Here is a table of points, one per row:
"29 -44 29 1 0 -20 6 -16 19 38 -15 -5 -38 -16 -11 -1 -7 -12 -21 23 22 -23 10 21 13 9 -31 21 -17 -4 -23 13 53 29 -7 41 3 -6 -6 -25 21 -17"
"-18 2 14 33 23 10 -13 -23 17 2 42 22 15 -1 -11 8 25 -38 21 -27 -23 -8 -21 14 47 16 14 -12 9 8 -22 -12 -1 11 120 31 -8 37 23 12 -19 -18"
"25 -43 30 3 -7 -28 26 -17 9 -31 -15 -25 31 -8 4 24 -9 -24 -21 14 22 -4 34 -55 14 9 -27 -37 -1 15 -21 11 -19 -37 -1 32 -12 -23 43 20 -26 -1"
"-32 8 4 -21 -27 43 4 -21 6 29 37 -8 -12 35 -5 -27 -7 -33 27 18 13 -9 19 -64 -22 -15 21 -28 -15 21 -9 19 -10 31 -9 27 -14 -2 -9 -32 27 -27"
"15 32 18 -10 -2 -22 22 -30 20 30 -6 -20 51 -18 -13 6 -19 -13 -10 19 23 49 17 15 3 9 -29 41 -21 23 -18 9 38 19 1 -37 2 -20 -6 -38 17 -22"
"18 -25 -24 -6 -11 24 -60 36 16 -19 -11 -32 27 -13 -18 9 -27 -28 -26 17 28 -28 -29 17 5 11 -14 28 -32 22 35 17 -29 -19 -12 33 -17 -17 37 12 -19 -8"
"-32 -34 37 -14 -18 35 16 -25 19 -28 -8 31 -10 -9 -8 -14 -23 26 -32 -29 -37 -20 16 11 -4 23 -20 28 -20 3 -9 -24 -18 22 -3 -15 17 -18 -29 -28 28 50"
"22 -36 -25 -5 -11 15 4 27 -30 27 -7 45 -26 25 -11 -32 -39 -37 35 -10 -28 39 35 19 -19 -2 -17 -2 -16 27 12 -25 28 -24 3 -22 27 -19 -5 14 -22 42"
"23 14 -24 -11 48 -19 -18 22 26 20 -8 32 24 -14 45 45 42 15 16 -3 -24 9 -6 -23 -52 10 -21 1 8 -34 -23 14 -24 12 -5 24 47 13 -11 -38 -10 6"
"18 18 -33 3 -28 33 -28 -22 2 -45 -2 18 14 -19 -19 25 -8 20 26 34 46 22 -15 -35 -11 11 -19 23 23 -40 -35 5 -17 17 2 10 28 29 -12 9 -6 36"
"-28 26 7 -25 -13 -28 15 -16 0 -29 -26 -8 -14 -22 -9 -30 -8 -28 -20 12 6 -4 -7 19 27 -38 8 -34 -10 3 -5 11 -17 14 -8 48 10 -13 -29 -29 14 -10"
"-14 -9 -24 -13 -21 19 11 28 -31 30 -13 -16 -14 -35 37 -23 18 30 -24 -4 21 -17 -18 2 -11 -8 -23 6 -2 7 31 -22 -19 -17 119 -15 -4 -23 26 -23 29 -11"
"20 19 26 -12 -19 -38 5 32 -5 19 47 0 -26 30 -16 -1 -19 33 27 22 -29 -28 18 -38 30 -10 9 32 -4 -33 -18 22 -13 -38 -3 26 -14 -11 2 -36 36 -12"
"-22 19 8 31 30 -25 -27 -23 -50 26 -23 31 25 -8 -13 33 -36 -37 -24 -27 22 -27 14 9 -2 -2 20 -15 20 1 -20 -21 -17 -6 -8 -21 -10 34 -18 26 45 -22"
"17 -35 -43 -8 -3 -28 15 -29 10 -22 -7 -30 -26 -13 -10 7 -2 -26 -5 29 -44 -22 22 15 -9 6 -36 19 0 13 -13 22 -28 34 1 -31 -27 -10 -22 44 37 -15"
"-5 15 -18 -13 -39 -34 -19 37 27 26 -11 19 15 -10 54 44 -39 23 13 -35 -19 19 -10 -28 -25 2 -20 13 20 -31 -22 12 -20 26 -1 22 23 23 -11 34 -21 17"
"18 -45 19 -12 -21 15 27 -19 17 21 52 -14 49 23 -10 1 -21 22 19 19 16 -23 -27 37 -1 -34 22 -38 -7 -51 36 32 -15 -22 -3 -25 -4 -8 -14 9 -18 -12"
"-1 13 -17 -3 -15 19 -25 9 27 -33 -14 29 -5 -15 -3 -10 -17 -25 31 22 -12 33 -28 29 -28 63 -13 9 45 -36 36 14 31 -39 -5 23 -22 -27 -16 0 -3 -28"
"-25 10 11 21 24 19 -11 44 9 26 54 26 9 -27 -14 26 35 -38 13 -13 -19 -7 -28 4 43 17 10 -16 24 10 -13 -18 -14 25 -26 -28 -16 -39 33 15 -22 -15"
"51 24 15 37 -19 -16 12 15 6 -30 53 -29 -26 -31 -1 -28 -12 -16 -15 -43 -22 -13 12 17 -39 1 16 -30 -21 6 -16 -41 -16 15 -11 -13 -4 -3 -11 -22 8 -13"
"-28 -29 33 -10 -17 17 16 -18 -43 13 -12 -15 -16 13 45 3 31 14 24 39 16 -5 -37 14 4 -22 33 30 -17 15 -44 -31 -17 -24 -8 -5 22 -23 -30 31 -25 -17"
"-14 16 3 49 4 7 -4 -24 20 29 -30 23 22 -16 -16 0 24 19 18 -3 -23 -35 -32 8 22 3 21 -23 22 12 -14 -27 2 15 -17 -17 -28 24 43 8 -10 50"
"-22 17 11 41 -9 -30 9 35 28 -39 43 -9 -11 56 -10 1 -15 -17 -20 36 23 -9 1 5 -23 -17 6 -21 -12 11 -8 -49 -1 21 4 -18 14 -14 -15 -16 19 -2"
"-26 -36 -41 -11 -19 -27 8 25 28 -27 -15 -23 -8 -22 -28 -15 33 30 -13 -31 -35 3 18 7 1 -16 46 22 -5 11 -30 -18 -6 -38 -10 -14 10 -8 38 -28 28 -21"
"14 -26 -21 -9 49 16 23 29 -44 -42 -17 21 21 -18 -13 4 -31 27 18 -22 -15 -27 -24 -51 -7 -8 -11 3 -17 -40 18 -25 50 -2 -1 -29 -33 -22 -20 3 -17 -31"
"15 13 27 -17 -21 -16 -34 25 -23 21 -8 -28 23 24 -4 -33 31 -25 -44 34 -24 16 34 3 6 37 24 17 41 -45 24 -40 35 -24 -4 -26 9 41 -18 18 -18 -22"
"41 31 9 -14 -13 26 23 -7 27 25 -33 -12 -30 25 -14 15 -17 27 25 9 24 -13 19 10 41 1 20 -35 -22 21 -14 11 -19 -36 2 -24 8 -8 -26 23 -16 -21"
"8 29 -38 -2 45 18 29 -29 21 18 45 -24 -35 16 -11 -15 -31 15 -6 28 -27 34 -21 -34 24 -26 27 26 -21 -35 23 14 -11 -22 -3 26 -28 26 -4 27 -19 32"
"13 -26 -10 -13 -14 -10 31 -18 -24 15 4 -20 -25 -33 -32 54 -21 -27 -21 -21 16 12 -28 -39 -29 2 -5 10 44 29 34 10 39 13 -4 24 78 32 -9 -22 -14 22"
"-16 -7 -22 -3 -15 12 23 -27 -27 -29 -4 54 -22 36 -21 -20 36 16 -28 -26 28 -17 31 8 -6 -18 -27 32 -7 2 33 -14 -31 -12 -12 -9 22 -14 40 19 -30 -30"
"-14 6 7 43 31 17 -28 -19 12 20 48 21 28 -25 5 -26 -19 39 12 -26 31 0 26 6 15 -9 9 -15 37 22 -5 -22 -2 5 -14 41 -8 -33 -25 31 42 -15"
"-32 5 14 58 -5 -21 18 43 19 -21 -26 -5 -19 -27 -10 -34 -11 -15 -10 26 27 -9 6 0 -19 -14 19 -18 -17 5 -8 40 -8 14 -1 -27 12 3 -17 -10 11 -13"
"33 17 34 56 17 34 -13 29 -33 -4 -22 -26 -15 27 48 16 16 9 27 -16 -35 20 -13 12 7 -24 15 33 30 24 29 31 -14 22 -7 -8 -22 19 -10 -30 -8 15"
"-29 -9 -28 3 -22 13 1 -29 -14 8 -1 -27 -18 25 50 8 21 20 31 -23 11 -26 -20 11 19 -17 -37 8 -19 10 23 -22 60 -18 -17 -15 41 -8 33 22 -11 -26"
"23 15 -22 -15 -18 -16 24 29 -31 5 -14 -11 31 23 -14 -11 37 -18 26 -27 30 28 27 24 16 21 36 11 -24 -39 24 18 33 43 -1 33 6 -18 -1 33 45 36"
"9 31 -30 -10 -13 30 26 27 10 -22 -1 36 28 -15 4 8 1 -16 -39 21 -23 -30 30 21 -23 3 -13 16 -16 31 -26 28 51 -33 -2 31 -39 -2 -25 15 -27 -2"
"2 26 -7 -1 -5 -34 16 5 -31 15 -9 -24 26 29 -16 -33 30 -16 18 -25 -26 10 -37 -39 -44 70 -21 1 -28 -15 15 22 18 -26 -4 22 18 -23 -10 21 -12 28"
"17 -25 38 -17 16 4 -34 -21 31 10 -16 28 15 -31 -14 2 39 0 20 -19 -13 32 -13 -42 1 -64 -27 13 -33 -27 34 -30 -8 -25 -5 -20 -54 29 -21 17 -3 25"
"32 -38 -37 -22 26 -42 -30 -25 -21 3 3 2 -14 31 46 21 19 16 -29 -14 26 18 -27 11 6 -2 39 14 25 28 20 16 -9 22 -4 -17 -18 17 -23 -30 -20 20"
"27 17 25 -22 -25 21 -25 -14 -1 -26 -5 28 13 -2 -16 -6 -14 37 -37 19 -30 45 -40 11 4 13 -28 -40 22 20 -25 31 -4 25 -5 -25 -5 26 43 23 -1 -25"
"-28 -23 -18 -16 42 27 32 36 -19 14 -2 -19 -13 28 38 -2 15 9 -21 -12 30 34 -22 21 -12 0 -37 1 -13 9 7 -25 -16 -32 -20 -6 -19 49 37 -24 45 28"
"-41 13 14 46 19 -26 -30 -18 -37 10 -6 -19 -24 17 -25 45 23 35 -25 -8 11 35 39 14 -1 2 7 -36 5 4 36 26 -6 8 0 -9 -5 15 -15 -25 -27 22"
"-23 10 18 -33 41 7 -15 -10 4 -30 -17 13 23 -16 -7 -21 -26 31 38 35 -26 -17 33 16 17 17 21 -18 18 22 3 -35 -10 27 -7 37 9 41 37 12 -22 -16"
"-22 19 14 -37 39 23 -35 -10 23 10 -16 -32 -22 29 -21 -21 24 11 20 -32 27 -28 23 11 3 -14 3 -21 44 3 -31 27 0 13 2 -24 -9 -30 -14 -23 -28 40"
"-20 26 19 -20 -6 -21 9 -26 11 -32 -8 -1 -21 -26 72 -2 -21 -34 -14 18 14 -11 19 1 19 2 30 -22 -19 -8 0 26 0 9 -6 -31 14 -17 50 -18 23 3"
There is one direction along which these points spread out most. How far along it is each point below, from 0 to 99? 50 is the average, and the first point above lies past it. One standard deviation of the points above along it is 16.
"20 19 26 -12 -19 -38 5 32 -5 19 47 0 -26 30 -16 -1 -19 33 27 22 -29 -28 18 -38 30 -10 9 32 -4 -33 -18 22 -13 -38 -3 26 -14 -11 2 -36 36 -12" 58
"-28 -23 -18 -16 42 27 32 36 -19 14 -2 -19 -13 28 38 -2 15 9 -21 -12 30 34 -22 21 -12 0 -37 1 -13 9 7 -25 -16 -32 -20 -6 -19 49 37 -24 45 28" 40
"-20 26 19 -20 -6 -21 9 -26 11 -32 -8 -1 -21 -26 72 -2 -21 -34 -14 18 14 -11 19 1 19 2 30 -22 -19 -8 0 26 0 9 -6 -31 14 -17 50 -18 23 3" 74
"27 17 25 -22 -25 21 -25 -14 -1 -26 -5 28 13 -2 -16 -6 -14 37 -37 19 -30 45 -40 11 4 13 -28 -40 22 20 -25 31 -4 25 -5 -25 -5 26 43 23 -1 -25" 47
"23 14 -24 -11 48 -19 -18 22 26 20 -8 32 24 -14 45 45 42 15 16 -3 -24 9 -6 -23 -52 10 -21 1 8 -34 -23 14 -24 12 -5 24 47 13 -11 -38 -10 6" 17
"-28 -29 33 -10 -17 17 16 -18 -43 13 -12 -15 -16 13 45 3 31 14 24 39 16 -5 -37 14 4 -22 33 30 -17 15 -44 -31 -17 -24 -8 -5 22 -23 -30 31 -25 -17" 56
"-14 16 3 49 4 7 -4 -24 20 29 -30 23 22 -16 -16 0 24 19 18 -3 -23 -35 -32 8 22 3 21 -23 22 12 -14 -27 2 15 -17 -17 -28 24 43 8 -10 50" 51
"-22 17 11 41 -9 -30 9 35 28 -39 43 -9 -11 56 -10 1 -15 -17 -20 36 23 -9 1 5 -23 -17 6 -21 -12 11 -8 -49 -1 21 4 -18 14 -14 -15 -16 19 -2" 78
"-22 19 14 -37 39 23 -35 -10 23 10 -16 -32 -22 29 -21 -21 24 11 20 -32 27 -28 23 11 3 -14 3 -21 44 3 -31 27 0 13 2 -24 -9 -30 -14 -23 -28 40" 59
"-23 10 18 -33 41 7 -15 -10 4 -30 -17 13 23 -16 -7 -21 -26 31 38 35 -26 -17 33 16 17 17 21 -18 18 22 3 -35 -10 27 -7 37 9 41 37 12 -22 -16" 58
"-41 13 14 46 19 -26 -30 -18 -37 10 -6 -19 -24 17 -25 45 23 35 -25 -8 11 35 39 14 -1 2 7 -36 5 4 36 26 -6 8 0 -9 -5 15 -15 -25 -27 22" 49
"-16 -7 -22 -3 -15 12 23 -27 -27 -29 -4 54 -22 36 -21 -20 36 16 -28 -26 28 -17 31 8 -6 -18 -27 32 -7 2 33 -14 -31 -12 -12 -9 22 -14 40 19 -30 -30" 53
